0: [165 112 117 124 133 117 128 127]
1: [114 109 171 122  97 135 106 169]
2: [161 115 130 123 104 117 103 172]
3: [ 95 141 112 126 163 133 166  89]
4: [182 122 134 102 132  92 167  95]
5: [ 91 111  85 100 159 113 255  84]
6: [101 147 102 142 130 147 127 128]
7: [ 94 138 115 137 116 153 145 127]
8: [ 99 112  90 105 194 110 223  92]
9: [122 109  85  99 241 101 181  85]
10: [222 114 154 105 120  96 120  93]
11: [166 111 162 132  95 119 105 134]
12: [112 128  90 115 140 128 219  92]
13: [124 120 158 123 108 125 100 166]
14: [218 114 149 102 114 101 124 102]
15: [117 113 168 121 103 105 126 172]
16: [154 110 148 113 122 131 134 111]
17: [175 101 130 102 156  92 172  95]
18: [113 120 152 137  96 127  93 185]
19: [121 125  86 124 195 131 152  89]
20: [146 110 144 125 103 107 117 172]

[107 131 118 115 175 116 164  97] 3 19 8
[127 142  80 115 174 130 166  90] 19 3 12
[146 107 145 119 105 116 125 161] 20 2 13
[ 88 150 106 149 122 175 100 135] 6 7 13
[ 94 162  99 172 111 170  85 132] 6 7 18
[110 173  82 140 157 143 104 114] 6 7 3
[192 132 111 144  90 114  77 165] 2 11 20
[140 153 103 127 129 150 129  93] 6 7 0
[145 114 167 117 102  98 154 126] 16 11 15
[ 96 149 119 176  72 188  64 161] 18 6 7
[ 97 135 114 143 127 153 110 144] 6 7 13
[157 139 118 137 119 130 103 122] 0 16 11
[117 111 169 115  94 118 135 166] 15 1 13
[102 122  90 118 203 123 167  98] 19 3 9
[108 135 149 144 107 130  78 175] 18 13 1
[129 136 137 164  87 127  74 170] 18 13 2
[162 140 116 152 140 116  92 105] 0 16 11
[113 134 178 118  90 105 120 167] 15 1 13
[105 131  88 122 202 134 152  89] 19 3 9
[129 115  82 112 202 133 165  85] 19 9 3
[135 102 140 113 161 128 137 107] 16 0 17
[155 103 215 116  87  99 106 143] 11 15 1
[107 157 103 148 143 177  96  92] 6 7 3
[175  96 104 106 165 112 156 109] 17 0 4
[106 141 109 120 150 124 184  90] 3 12 19
[109 118  95 123 151 152 126 151] 6 7 0
[ 86 120 108 114 172 142 187  96] 3 12 8
[ 91 120  98 106 161 112 247  90] 5 8 12
[126 103 165 117 127 103 124 159] 15 20 13
[161 145 128 154  97 141  79 119] 11 2 0
[160 105 123 107 153 114 145 117] 0 17 16
[107 123 132 135  88 142 116 181] 18 13 1
[127 149 105 163 119 153  87 121] 6 7 0
